Turns in one plane each, and the order they were made in; the first pair answered
turn J_675:
-299 -10 56 -154 -27 -77 -41 -211 99 -155 -16 37 -270 -212 43 -20 -147 -103 -154 -313 223 328 -62 42  ->  -323 -2 -20 -228 -157 -112 -181 -214 143 -126 -28 18 -177 -80 188 5 -164 68 20 -322 219 162 5 129
-191 -196 115 -127 -164 134 -104 272 69 15 -62 -97 25 129 -59 43 -238 -34 -154 149 -50 106 -150 47  ->  -210 -161 133 -95 -139 150 -84 248 80 -3 -62 -91 -13 143 -68 41 -250 -89 -181 149 -58 138 -177 45
-150 -98 43 13 -79 -117 116 -155 28 75 76 55 -56 -29 222 14 -80 41 153 3 -37 -18 116 -21  ->  -107 -118 -12 -97 -87 -37 38 -48 -25 138 59 106 120 44 227 -98 4 77 182 -34 -25 -21 101 48
turn J_264:
43 28 92 29 -54 56 -34 10 16 -76 -31 -103 7 54 37 30 -51 89 -47 134 -84 41 -12 -32  ->  55 56 55 16 -3 -75 30 -78 54 -97 2 -28 -69 -88 17 135 -116 -9 -108 60 -2 50 19 -19
422 -182 -140 -88 122 97 155 204 -58 -134 263 108 335 -229 -371 62 53 -248 -290 127 -48 296 16 -336  ->  250 -295 -187 -146 256 40 294 40 -18 121 171 237 236 -344 -341 -84 164 -388 -159 -104 23 200 -84 -174
153 -75 -121 -502 27 192 -277 278 234 -147 101 44 603 60 -89 -123 318 230 124 -198 6 63 -166 -204  ->  259 -14 -175 -453 38 -26 -258 184 342 -359 209 101 486 -107 -150 80 140 168 -64 -213 90 190 -64 -357
turn J_418:
22 -79 -81 4 70 -162 132 -179 133 -117 70 117 -165 -154 -38 110 -80 -154 -62 -20 123 -63 20 -92  ->  12 -40 -24 29 24 -162 91 -170 148 -166 56 105 -175 -145 -24 138 -81 -137 -93 15 114 -40 22 -109
234 268 -32 -81 379 16 141 -9 164 -92 169 370 75 -254 -276 -223 -83 -174 -158 -40 10 126 -151 -71  ->  217 173 -114 -53 345 -5 202 -9 163 -25 200 455 65 -262 -306 -178 -43 -165 -113 88 -39 28 -134 -158
-56 -127 57 167 51 47 348 12 -29 32 135 6 -88 -8 36 103 -57 -111 -60 239 -206 -195 76 -145  ->  -52 35 155 197 -8 76 282 10 3 -152 107 -153 -133 31 46 131 -130 -78 -141 248 -208 -101 103 -110
-232 46 32 255 276 -217 225 -282 4 83 -115 213 -419 -286 61 -122 -143 -159 11 -309 168 -24 -104 31  ->  -235 -20 3 277 207 -260 281 -257 15 133 -81 272 -441 -285 68 -57 -144 -174 84 -202 123 -84 -64 -49
turn J_222:
-18 -79 139 120 -75 232 -298 107 65 24 -50 52 -17 -16 235 -91 110 42 269 48 -25 -220 -72 -63  ->  12 -129 116 186 -114 148 -246 119 69 -3 37 157 -29 -40 212 -6 78 2 251 139 -49 -248 -35 -193
-161 -42 53 140 -209 81 -272 -187 203 -59 81 -123 -114 -108 27 -2 -104 30 27 62 -300 -5 -81 246  ->  -141 -96 1 74 -264 67 -275 -111 192 -56 114 -116 -23 -81 22 -13 -79 62 42 107 -291 -23 -69 234
-86 110 121 -6 198 15 -271 122 -145 81 -52 -19 -39 -32 -3 -130 -116 124 70 217 -88 148 -141 -59  ->  -61 67 79 -36 168 -15 -272 160 -175 110 -16 33 31 -29 -22 -99 -110 121 92 251 -104 129 -114 -92
64 -386 -414 -349 -31 -497 -171 -192 -3 51 271 145 3 -314 61 -264 -11 259 46 -194 150 -79 231 72  ->  32 -395 -369 -167 26 -563 23 -251 4 -4 299 191 -213 -457 14 -143 -101 125 -59 -117 138 -75 225 -147
Now pairs of rows:
(two turns a pair)
30 73 190 132 33 322 36 361 -201 -53 71 -67 56 250 -137 -83 320 -60 -4 150 -231 -116 33 -184  ->  150 220 127 152 98 65 82 170 -105 -352 183 -54 -72 0 -257 166 29 -177 -285 89 -27 132 135 -300 -> J_418 then J_264
-83 45 63 355 -157 -277 292 -203 -74 -60 154 236 -418 -111 139 269 -195 -68 -126 296 -200 -138 -9 -226  ->  -273 -137 -40 111 -190 -156 169 -143 -140 367 6 238 -229 106 371 -56 102 53 260 79 -214 -424 -114 123 -> J_264 then J_675
152 -165 -332 -66 116 -1 -13 -171 81 230 49 511 101 -154 -2 -49 103 -208 -123 -87 143 -176 46 186  ->  155 -173 -282 68 -122 195 -114 108 -14 205 67 362 239 192 91 -16 188 83 8 301 -116 -322 73 49 -> J_264 then J_418
-166 26 -6 155 -123 -61 -15 -101 31 -81 -33 -154 -219 48 216 53 -26 88 43 37 5 -89 63 -31  ->  -182 53 6 64 -25 -4 -74 -113 0 -24 -134 -163 -170 -7 166 -71 28 23 -3 -174 109 0 -27 162 -> J_418 then J_418
10 -408 35 126 -83 358 4 151 -199 -111 34 -164 1 25 31 195 -46 -270 -1 425 -202 138 -86 -204  ->  -49 -277 159 119 52 461 -18 39 -195 -193 -102 -286 -137 -23 0 28 -13 -340 -83 178 -113 324 -210 -30 -> J_222 then J_418
244 -179 -227 -294 294 168 149 -79 273 80 395 450 97 -180 -73 246 -12 -1 229 -49 -193 264 -56 -95  ->  90 -143 -278 -205 140 14 173 -208 358 39 397 408 -126 -173 108 424 -157 108 309 -23 -87 159 22 -128 -> J_675 then J_675
-64 2 -185 -68 216 71 -94 -256 312 -137 178 124 -120 -257 92 95 -12 -11 -249 105 184 170 -68 -231  ->  -189 68 -141 -132 174 106 -227 -319 327 -108 94 19 -156 -119 216 1 16 145 -142 -42 249 150 -86 -58 -> J_222 then J_675
45 270 -47 -85 -38 -11 -280 -112 2 -158 36 -32 52 128 35 -60 -127 83 -112 91 157 163 -13 73  ->  36 74 -167 -222 80 -8 -211 -124 4 131 38 155 191 37 13 -201 0 -40 -17 -32 188 33 -94 154 -> J_418 then J_418
-144 70 18 17 128 -10 90 -228 15 -113 -192 -306 -218 -80 -57 -140 -50 -118 -88 -158 90 217 -93 -37  ->  -91 -97 -136 -257 129 36 -44 -126 -9 102 -176 -179 71 -2 -50 -297 128 -26 120 -273 89 45 -105 129 -> J_418 then J_222
113 -67 -150 -152 32 44 -20 10 36 208 18 -16 257 -119 -20 -87 212 -25 38 -66 -99 -90 -40 84  ->  160 -44 -170 -82 -91 -38 13 94 45 85 110 30 228 -122 -26 106 106 66 -1 158 -168 -118 48 -87 -> J_418 then J_264
78 40 112 -241 -82 18 -97 255 -129 -46 -81 -162 175 269 -53 -140 83 69 -447 74 57 37 98 -79  ->  141 54 17 -275 -4 -140 -38 123 -30 -89 -57 -86 146 53 -122 -33 23 -28 -546 2 179 108 147 -101 -> J_418 then J_264
99 110 -220 -313 -256 -4 -131 -61 28 -24 150 -184 -112 235 197 -153 -96 281 376 -226 68 -71 98 367  ->  120 -10 -259 -4 -230 -263 286 -86 106 -82 417 93 -345 -89 18 257 -319 38 204 138 -38 -105 177 -143 -> J_222 then J_222
89 55 51 -122 80 34 -140 -123 -9 -100 -83 -80 284 -54 -117 -77 -8 25 -61 -107 82 75 -26 66  ->  -18 101 97 -37 36 -94 -32 -250 47 -191 -62 -85 45 -119 -60 85 -119 -22 -126 -111 119 125 -15 -29 -> J_675 then J_675
95 248 130 -118 -267 249 11 200 -62 61 -142 -207 208 166 -227 -20 286 129 246 218 -164 -101 -108 -38  ->  125 345 182 -21 -261 185 39 179 -49 -66 -79 -215 93 102 -264 139 176 79 145 307 -186 7 -42 -212 -> J_222 then J_418
-12 -46 -60 141 -276 -199 -9 -323 59 212 -153 44 250 -40 124 -145 -216 161 200 250 -32 -212 175 -157  ->  215 -113 55 21 -14 42 62 -138 -98 219 -104 115 463 -148 -185 -367 -34 -20 8 219 -117 -29 83 -205 -> J_675 then J_675
-24 311 -155 94 75 -146 19 -193 189 -382 -39 -185 -285 -183 53 285 -237 -48 -270 -186 139 248 -9 212  ->  -155 14 -339 -238 51 -46 -120 -81 71 179 -103 -11 48 71 238 -102 121 38 157 -382 95 -142 -125 567 -> J_264 then J_222
135 82 -4 163 -127 -21 -114 73 -15 -221 166 16 12 -130 -203 227 -178 21 -333 277 -142 163 62 -229  ->  -148 -96 -177 95 -64 -336 5 -253 122 87 115 218 -226 -334 -2 170 -198 -161 -131 -45 82 -46 22 -46 -> J_675 then J_264
102 -361 -98 139 -238 -76 258 -152 -2 -149 359 10 219 -17 -2 290 -136 121 -58 51 16 -167 132 -129  ->  -67 -516 -85 75 -214 42 294 -90 -60 142 227 39 257 90 92 50 70 83 133 -45 -41 -334 7 50 -> J_264 then J_264
70 30 70 36 325 169 171 -62 41 96 -107 22 -170 -183 -224 -233 62 -182 -264 -294 -42 399 -108 53  ->  23 -149 36 -35 283 298 220 136 -27 364 -114 100 -7 -13 -194 -357 279 -125 -6 -91 -231 159 -138 52 -> J_264 then J_418
210 293 -299 -263 41 -135 -94 21 37 -37 132 97 336 -126 -62 210 -48 47 49 -259 247 -36 50 297  ->  207 167 -336 -183 -88 -245 18 91 48 28 269 222 343 -124 -44 322 -69 60 141 -36 166 -180 141 107 -> J_418 then J_418
157 23 -112 -184 -196 -48 -203 162 -60 33 128 -4 297 152 8 77 -43 186 34 16 -77 -73 120 -50  ->  54 -66 -185 -213 -19 -216 -27 -102 16 198 154 192 131 -139 -27 66 -74 -67 18 -231 97 -102 89 44 -> J_264 then J_264
-52 17 -10 -214 12 -74 -19 -73 47 -50 -61 -11 -10 -189 -72 79 -122 -245 -118 -200 115 239 141 -101  ->  -87 -16 39 -307 -7 94 -102 -9 -32 68 -172 -88 131 -39 17 -132 12 -149 18 -256 67 160 63 106 -> J_222 then J_264
199 86 14 55 -94 11 -141 11 -7 -246 130 42 72 -21 -161 128 -39 4 -232 148 -94 252 34 -90  ->  122 150 21 1 -78 -18 -239 -100 59 -276 41 -19 13 -13 -64 86 -88 35 -207 -46 27 274 26 58 -> J_675 then J_418
24 -159 8 212 -172 -126 116 150 157 30 1 169 -34 -30 -1 67 35 6 -25 189 -272 -117 61 -143  ->  -17 68 194 278 -116 -42 -17 86 192 -190 -136 -107 -178 -4 16 5 -40 55 -181 78 -184 85 -4 -19 -> J_418 then J_222
-28 155 -145 -31 165 -8 -166 -69 -115 -223 -133 -288 -110 181 -82 -167 -52 248 -119 -218 -69 58 42 327  ->  -57 109 -198 -14 234 -136 -118 -206 -84 -198 -108 -175 -179 57 -116 -145 -101 144 -135 -299 8 69 2 324 -> J_264 then J_264
-373 -84 166 209 -4 179 132 59 -48 124 -111 -83 -228 152 221 -43 80 1 187 59 -318 -358 -115 -119  ->  -163 51 136 135 -182 229 -66 177 -25 -110 -42 -155 -35 294 176 91 10 222 103 251 -377 -292 3 -211 -> J_264 then J_675
